One turning vector, and how many steps it has turned:
The counts run from 0 to 1127.
[130 167 174 145 100 101 150 168  96 115 110  85 145 174 113 122  97 139
 161 130 154 125 155 151 101 138 120 145 137 130 117 161 111 171 146 117
  63 118  97 119 154 138 112 142  99 161 149  72 128 141 152  98 122 107
 137 153  99  94 138 133  97 142 112]	607
[ 65 159 174 101 158 140 155 132  74 104 109  72 123 153 103 159 155 127
 126 126 169 141 117 131 111 147 135 119 108 128  84 167  87 151 159 143
 106 104 138  93 162 134 132 130 135 126 129 141 163 157 161 101 139  96
 156 181 130 124 114 133 114 131  83]	98
[106 131 118 127 128 146 127 109 115 133 101 103 119 149 112 131 126 162
 142 139 165 132 136 138 112 116 111 146 105 121  77 194 124 157 144 117
  98  67 149 171 116 134 104 122  84 118 119  88 128 141 141  76 153 113
 166 166  53  97 119 132  99 170 130]	52
[107 150 110 139 113  87 128 131 135 149 104 138 111 179  79 145 146 104
 156 129 182 155 146 117 100 128  79 145 122 105 129 137 116 121 162 131
 128 122 147 119 115 140 165 130  89 131 155  71 150 122 161 104 144  93
 203 148  82 109 117 142 122 129 109]	669
[128 176 154 156 130 104 158 150  81 107 110 101  81 137 121 137 170 128
 137 120 144 138 111 139 121 100 107 185  78 138 115 177 144 145 117 159
 116 113 131  96 168 156  93 126 104 124 108 127 123 169 130 139  94 104
 167 115  88 126  91 138 134 134  74]	617
[ 69 150 139 160 121  81 134 135 115 114 119 136 142 187  97 113 134  98
 168 121 147 140 131  94 130 112 106 149 131 134  64 143 118 134 144 140
 138  82 117 140 145 112 151 134 122 160  99  85 131 121 172 137  93 129
 219 126 104  92  90 144 129 104 126]	461
[100 149 204 119 132 125 148 128 108 116 132  78 157 150 104 147 146  76
 147 132 162 138 145 144  94  89 139 139 101 143  67 151  90 156 134 144
 103  98 122  87 162 148 127 181 138 113 112 128 127 165 145 170 116 105
 153 121 114 111 112 145 154 101 114]	725
[100 120 156 126 117 152 135 105 141 122 138  77 177 163 115 126 124  95
 119 120 155 138 176 143 100  93 124 154 102 112  49 152 108 153 124 155
 120  63 121 110 120 134 111 146 145 108 118 112 129 135 150 155 128  74
 174 143  88 101  99 156 118 128 124]	851
[112 136 141 129 138 101 149 131  99 103 106 126 130 158 100 170 151 110
 173 111 186 135 150 141 123 123 101 157  84 115 107 145 114 165 114 146
 136  53 160 144 132 117 110 171 110 120  99 127 131 154 158 135  95 104
 207 148 110 112  78 157 162 126 113]	358
[ 57 139 171 127 152 152 117  98  77 103 108 118 152 152  96 155 158 102
 131 160 185 184 138 115 134 103 109 126  95 140 123 146 109 111 149 100
  83 151 133  94 145 116 151 143 130 141 118  93 151 173 139 116 139 109
 126 140  81 106 160 141 116 139  79]	1027
[ 82 147 146  99 118 130 122 102  91 107  91  77 121 119  97 129 106  82
 128 128 145  94 124 139  87 109 140  97 114 134 116 169 126 164 141 134
  79 101 113 129 158 139 107 112  83 157 112  87 151 143 166  89 105 100
 123 146  71  87 114 157 121 143 136]	385
[100 162 169 176  89 105 120 140 108 106 109 122 166 145 110 110 130 115
 137 151 144 139 151 121 125 141  97 178  98 137 105 148 148 173 118 129
  94 120  96  68 138 131 140 144 127 143 148  68 151 137 157 148  99 114
 158 106  74  74 112 111 103 142 136]	732
[ 82 145 145 148 109 119 132 165 107 145 115 103 119 153 124 149 118  93
 129 156 126 160 151 139  98 103 130 171 122 127  74 162 125 117 146 142
  71 137 126  75 124 177 156 111  86 132 155  89 121 116 129 133 132 102
 145 115  74 107 149 117  93 119  65]	636
[ 70 162 143 142 130 115 123 117 124 139  99 132 130 165 103 153 165 116
 136 144 160 171 157  97 167  85 108 156 119 122  89 159 124 138 120 114
  92  94 162 133 105 117  90 133 131 121 146 114 103 128 167 119 123 124
 160 143  50  93 102 154 120 146  96]	548
[138 167 141 128 126 117 139 115 117 138 129 129 139 147  91 144 139  70
 103 130 179 169 158 154 115 116 125 172  94  97  84 162 131 111 120 133
 125 104 132 113 120 144  95 100  87 111 139  79 140 148 169 126  89  92
 217 123  93 131 115 126 150 146 128]	146
[111 136 160 135 113 154 134 100 107 127 112 104 131 186 142 167 101 106
 159 151 138 130 121 143 105 105 176 141 102 116  58 170  98 158 174 129
 111  92 139 120 145 117 101 130  91 128  89 116 139 139 159 138 116 142
 155 111  63  97 147 135 115  71 107]	166
[114 160 162 147 124 124 156 123  74 110  89 112 130 193 128 155 143 174
 181 111 166 152 124 111 152 110 112 160  91 121 146 159 115 166 150 127
 114 118 139 118 155  82 109 159 143 139 140 124 131 155 141 130 113 107
 146 143  85  89 118 175 113 129  77]	917
[107 145 156 163 106 123 137  99  83 118 137 114 133 159 117 149 102 123
 174 142 140 128 119 113 111 167 133 133  73 117  92 198 124 146 152 131
  82 105 150 133 151 143  98  97  95 142 114  95 137 136 184  97  71 142
 173 128 106 106 128 132  85 126 106]	1089
[114 185 167 136 132 116 152 124  80 115 100 117 130 188 107 157 157 160
 167 113 172 146 120 107 152 107 105 154  93 111 134 161 111 167 149 135
 129 108 136 130 164  86  85 156 146 125 150 126 122 157 152 124 111 110
 158 144  82  90 109 168 134 130  98]	916
[ 70 151 152 129 139 121 159 138  90  96 112 135 154 163 100 126 132  86
 124 125 185 148 167 121 122  94 113 165  92 130 113 153 133 123  93 135
  64 109 122 114 143 166  97 143 111 139 147 126 108 161 133 129  95  95
 108 103  87  83 136 148 124 145  91]	118
[ 66 155 186 121 116 134 174 100 114 102 123  84 165 155  97 117 130  95
 134 123 153 129 159  90  96 155 110 105  82 125 100 170 116 119 139 133
  92 112 137  90 153 149 114 114 109 134 133 131 134 134 202 127 132 104
 133 108  92 104 117 127 105 101 107]	594
[114 134 131 153 118 138 161 130 131 143 118 125 131 178  99 128 130 136
 146 115 152 155 189 139 103  85 104 153 110 106  61 146 125 137 111 129
 100  75 141 144  95 136  98 149 115 108 122  84 113 143 143 133 139 102
 178 132  49 114 101 146 125 125 126]	151
[163 168 152 149  99 101 153 133 102 126  78 107 124 162 107 121 122 122
 136 119 161 153 160 149 112 143 124 168 111 120 124 157 150 130 153 105
 119 131 105 106 131 105 117 103  92 135 109  49 156 145 168  88 119  92
 185 148  66 117 106 113 130 152 121]	1101
[117 169 175 141 111  99 174 162  83 107 122 125 127 182 100 106  91 117
 149 115 140 116 128 152  88 109 126 151 140 130  73 135 128 166 139 151
 106 121  67 108 157 128 124 136 105 151 142  76 149 164 144 134 103 119
 153 112  95  80 129 126 132 115 152]	604
[ 97 193 149 135 132  73 139 170  97 126  85 110 116 160 108 123 163 120
 122 126 174 149 116 116 152 105  97 169 131 144 118 170 133 140 142 125
 135 108 116 109 155 116 135 145 119 144 143 101 122 140 131 105 129 110
 194 158  81 100  84 146 139 171  99]	318
[102 142 160 106 108 150 137  99 122 116  86  91 175 180 117 166 126 114
 148 141 166 157 165 128 123 131 126 118 115 123 102 150  97 136 177 104
 120  92 141 114 110  82 137 148 107 132 107 105 142 119 173 120 163 105
 162 145  61 102 123 131 120  94 108]	68
[ 64 142 156 116 119 111 153 129  97 127  89 116 127 167 110 170 151  94
 162 135 166 144 133  99 104 108 118 124  94 139 118 172  99 110 165 116
  95 126 165  95 154 151 160 177 111 133 127 124 132 153 142 128 144 119
 124 137  90  91 130 158 134 108  65]	199
[128 164 138 135 125  90 161 154  94 101  69 116 112 181 119 125 137 148
 180 108 176 128 113 120 124 102 106 164 101 132 158 166 133 151 160 128
 134 108 121 131 177 112 136 150  90 154 118 106 123 150 127 107 118 102
 139 132  80  73 111 163 134 139  95]	90
[ 84 168 125 141 149 140  85 114  87 111 136 118 138 144 105 185 170 108
 117 149 175 129 105 122 151 138  92 143 102 115 107 171 103 155 139 157
 120  96 155 116 133 130  82 123  99 143 129 118 146 149 147 121 101 103
 201 138  93 127 139 148 118 129  84]	657
[ 92 202 189 133 145 122 131 143 118 103 124  85 156 178  97  96 146 123
 128 150 172 152 115 139 141 111 115 140 159 135  69 149  88 156 160 129
 101 123  91  97 157 126 124 125 107 140 139 109 138 142 164 130 147 123
 155 121  92  88 151 108 117 129 131]	208
[ 99 117 126 132 144 126 152 139 110 116 123 117  95 122  91 145 140 133
 168 134 171 144 136 160  84 113 107 150  71 110  69 160 112 148 118 162
  92  84 169 122 118 188 128 121  65  92 144 110 134 150 155 129 121  98
 171 121 102 109 119 118 115 135 114]	966
[ 84 128 138 146 134  98 147 161 106 128 133 114  98 136  92 107 147 117
 132 125 165 130 142 143  80 132  91 157 112 133  78 165 128 154 121 150
  82 109 116 100 139 198 160 140 121 121 136  73 158 162 127 107 145  85
 163 158 123 107 111 121 108 155 104]	13
[ 90 145 139 138 144 108 148 159  85  99  99  95 100 126 120 132 142  87
 111 128 156 176 140 152 125  93 145 194 115 124  85 141 142 115 111 145
 104 103 108  82 134 129 132  83  94 127 106 100 130 137 145 130  87  77
 175 131 114 128  94 127 115 152  91]	844
[102 144 151 144 104 125 145 114 101 117 121 118 158 142 105 144 121 139
 155 138 171 143 150 129 121 173 111 164  60 113 103 176 122 153 127 137
  95  86 155 109 118 149 113 113  93 107 183 107 125 121 185 119  96 112
 167 119  93  85 117 110  88 159 134]	962
[125 151 177 145 103 119 162 115 100 121 115 130 154 171  93 127 142 102
 149 125 170 150 167 136 102 114 108 146  87 133  85 161 142 134 131 105
 103 121 111 113 148 135 121 183 147 133  94  68 153 196 136 141 123 131
 157 127  77 106 120 134 162 124 133]	502
[109 166 141 136 149 134 147 158 119 134 123 128 126 174 124 148 163 135
 115 153 164 148 132 153 120 121 110 182 104 132  48 181 112 148 147 137
 115  99 132  93 130 173 130 148 105 104 129 127 140 164 109 130 159 128
 179 125  77 115 148  91 128 117  88]	536
[137 139 126 147 134 108 112 136 141 131 110 121 124 167  99 144 159 137
 180 149 205 160 137 142 122 106  96 186  85 100 136 145 104 163 149 136
 126 111 165 101 124 130 146 148 101  94 157  93 140 136 149 131 151  90
 156 130  99  73 123 140 114 138  99]	440
[119 138 142 128 113 117 161 128 102 128  80 119 106 201 130 158 113 157
 182 120 159 140 109 123  97 131 145 148 102 126  87 172 113 157 189 128
 152 101 142 118 146 101 167 146 110 116 112 113 160 146 147 111 148 126
 165 137  87  79 101 129 109  95 113]	792
[ 75 134 116 133 152 138 143 111 149 117 135 111 138 192 111 107 139 122
 122 126 194 148 164 106 134 130 103 152  94 112  89 185 117 116 127 140
 107  77 154 133 120 153  95 104 109 125 123 134 108 130 149  86 142  91
 163 144 109 114 131 142  84 132  67]	451
[ 93 148 141 134 121 143 110 139 123 123 113  98 130 168 125 147 135  97
 113 165 141 155 152 150 114 122 137 158 147 137  45 144 109 142 160 133
 112  93 112  84 106 131 143 122  86 128  86  89 156 126 152 133 147 121
 186 125  67 123 138  93 109  88 105]	764
[107 163 152 151 147 125 143 145 125  94 111 112 119 139 105 102 147  94
 146 147 171 165 141 146 132  68 134 181 115 130  71 139 135 142 103 144
  98  80 127 116 123 126 103 111  80 113  90 113 107 149 162 158  98 121
 163  89  73 101 112 121 139 111 133]	248
[125 146 175 150  91 114 161 133  87 112  77 124 147 160 117 141 115 115
 150 138 154 155 171 139 106 118 137 165  96 149 105 160 151 136 134  94
  81 132 103  93 131 119 138 160 120 132  96  64 154 174 140 132 130 124
 124 122  53  91 123 117 129 130 120]	504
[107 138 127 143 140  95 136 158  93 107  95 103  88 130 121 134 144  82
 115 128 167 181 144 146 113 107 148 200  98 132 116 151 146 118 116 136
 103 122 120  64 131 143 135  90  91 121 101  97 133 147 139 124  91  82
 162 130 113 122  91 129 113 155  73]	843
